One hidden turn or mirror swaps the rows below in pairs. Which row is each named row swapped with?
seg: -50 -3 -170 -4 -42 -204 26 76 -99 -54 206 227 -67 -45 122 123 -150 102 86 211 69
ruviz: 10 -93 -260 47 195 -137 -195 218 8 -43 -91 87 200 -72 -58 202 -162 -16 -84 41 -50
Feg: -101 -28 -50 -12 -119 149 -27 -171 -104 7 -189 112 -79 -118 214 -48 111 145 -166 34 139
Bos: -66 -120 -100 -31 -60 -146 -172 70 87 -105 152 166 -114 66 135 133 14 89 145 128 165
vuzo: 188 152 -84 98 -80 56 186 112 -76 -67 103 -143 171 107 -60 -229 -174 -13 -85 68 -21
susar: -179 33 -43 -69 -62 17 -93 65 -355 93 141 140 100 -2 -182 -160 -2 -109 -8 40 134
bimog: -71 -127 -50 -109 -231 27 -2 -207 -28 87 -213 6 45 60 193 24 66 164 -229 -21 115
zimu: 189 206 124 -22 -199 -20 -6 -176 193 115 -48 1 121 148 -64 12 -42 -45 154 108 139
laki: -102 -105 -60 -102 -119 129 39 -196 -73 37 -289 -28 23 -85 131 -78 73 -10 -223 -80 143
luv: -64 77 -49 73 -42 -125 -93 193 -3 -15 230 196 -127 -6 100 2 -178 75 132 71 214
kiv: -160 -165 -19 -158 50 -283 73 65 -7 -138 -174 -118 157 -44 111 -124 -49 -185 -97 33 202
ruv: 196 301 186 37 -18 -54 77 18 -2 107 3 -9 255 71 -147 61 -74 -81 115 104 117
Sanap: 150 177 46 -21 -37 -104 31 -106 190 61 -85 -7 157 239 -129 146 93 -54 127 138 -45
Gul: -33 -23 126 -63 -23 -162 -92 177 -1 73 -236 36 113 -11 59 -93 -18 -253 -196 -70 -236
Nad: 14 -105 -109 -62 -173 163 -100 -121 -62 78 -221 103 32 -23 250 -28 107 33 -226 55 173
Mul: -96 58 -94 -26 -45 50 -89 1 -295 16 172 241 193 -39 -147 -173 -71 -1 -10 90 146
tumu: 68 5 177 40 -146 -165 -17 211 5 99 -166 67 18 -9 109 -122 -4 -256 -102 -47 -219
pizu: -4 -17 -226 61 109 -294 -197 59 -2 2 -55 48 147 -55 -113 188 -263 28 -203 56 38
bip: 80 178 196 16 -145 -83 115 -84 105 37 14 -61 199 197 -101 -27 48 -48 157 110 130
muta: -102 60 -149 -22 156 -244 -192 75 7 118 -18 31 32 -164 -2 242 -266 36 24 78 71
balon: 10 86 201 -54 -66 -38 23 76 29 82 -243 54 0 -39 -22 -269 211 -53 -16 196 -94
lita: 219 100 77 -24 -178 31 -7 22 45 33 62 -32 208 275 -252 -43 -100 4 -21 208 4
Pupib: 12 -18 -121 -100 -33 -60 -122 73 -87 -66 284 141 174 5 88 -2 -260 102 -86 233 199
rezo: 128 143 -162 12 3 38 223 34 -2 -159 20 -159 81 104 -47 -254 -161 -38 -71 -36 -23
Rad: -91 58 -62 107 -106 -190 -107 191 -53 -1 223 163 -68 8 167 168 -163 85 -8 170 95
laf: -126 -168 -47 -51 16 -223 128 91 12 -124 -182 -248 245 -36 70 -51 -79 -182 -80 14 181
Bofa: -33 -11 56 -6 -88 80 -144 50 46 185 -168 -201 154 132 -162 122 48 -29 92 -73 280
zufaz: -159 -225 -84 -20 90 -66 103 -52 -107 65 -196 136 3 18 -265 86 -70 110 -30 2 -73
Veg: -163 -30 -135 -36 -27 -175 -118 151 -54 -30 188 100 64 59 262 192 -56 98 113 144 159
Zav: -23 43 -190 56 174 -199 -224 35 87 -69 -184 -4 93 -77 -45 209 -104 38 -58 114 -153
Pabu: -110 -127 -125 -91 -81 176 -39 -135 -118 -10 -245 -8 -38 -46 194 -3 68 103 -232 1 71
Lak: 194 -139 33 -152 -126 13 36 125 -112 -157 -144 202 -95 -100 242 39 14 -31 14 -79 103
gono: 197 317 99 46 -177 -48 103 -75 65 104 -12 -40 82 23 -137 73 -33 -30 127 117 186
puvo: -121 -80 70 -3 -74 -167 -22 204 -55 51 -216 103 -11 -28 54 -114 -76 -181 -209 -62 -238
zumu: -116 -183 25 -66 44 -90 195 -43 -143 32 -236 65 -56 81 -216 104 -19 144 -71 -15 -93
rab: -224 40 -69 -4 -21 12 -119 37 -419 -5 33 189 150 -50 -149 -103 -24 39 -84 26 134
fubi: -31 -113 -66 36 3 86 -135 64 61 117 -186 -210 313 166 -136 60 50 70 13 11 201
pevo: -9 124 259 -55 -76 -35 5 122 42 138 -218 34 51 -89 10 -257 224 52 -55 115 -58
Vota: -40 -31 75 -12 -137 -283 -124 129 41 -55 -180 167 56 63 79 -45 -50 -179 -227 4 -213
Dunod: 128 196 -113 35 30 73 191 25 -80 -148 22 -138 90 32 13 -201 -209 -31 -95 -12 -52
gev: -24 -11 -175 49 30 -5 -114 139 -106 -40 174 128 -125 61 101 -5 -164 101 141 205 245
dekev: -20 61 -215 25 211 -174 -171 202 76 -51 -74 56 0 -133 -5 206 -244 23 -52 30 1
buz: 6 29 51 95 -36 24 -110 40 116 8 -135 -237 7 209 -160 161 -21 -61 109 -53 226
zizud: -29 -110 -28 45 -123 -43 -172 16 44 87 -138 -210 197 261 -185 57 -80 82 3 -55 241
laz: 5 90 236 -96 -7 -100 44 145 32 142 -218 40 19 -68 52 -143 232 99 -96 194 -6
romop: 191 96 -131 32 27 -11 158 69 -67 -25 -46 -180 136 107 -27 -280 -177 -108 -90 -40 -32
sut: 81 -148 36 -104 -72 49 116 71 -185 -92 6 158 -42 -182 321 45 29 12 -68 -65 84
mep: -76 -188 -26 19 -59 6 -189 20 23 141 -78 -208 216 170 21 166 83 -42 81 -137 193
Dise: 132 183 174 -39 -110 -193 64 -48 182 113 -11 -77 203 5 -3 184 30 43 119 128 -12
loz: 13 31 160 51 -132 -82 -100 216 38 78 -226 158 127 18 129 -76 -55 -106 -212 16 -230
diba: -220 42 -54 -91 -101 -26 -30 56 -353 104 142 176 155 -70 -201 -99 -10 -24 -43 23 112
rof: 171 -114 -46 -104 -117 46 43 123 -148 -122 -49 186 -111 -205 239 20 61 -22 -58 -82 41

Feg is swapped with -> tumu
dekev is swapped with -> Bofa
diba is swapped with -> rezo
muta is swapped with -> buz
Dunod is swapped with -> susar
zumu is swapped with -> kiv
Dise is swapped with -> Bos

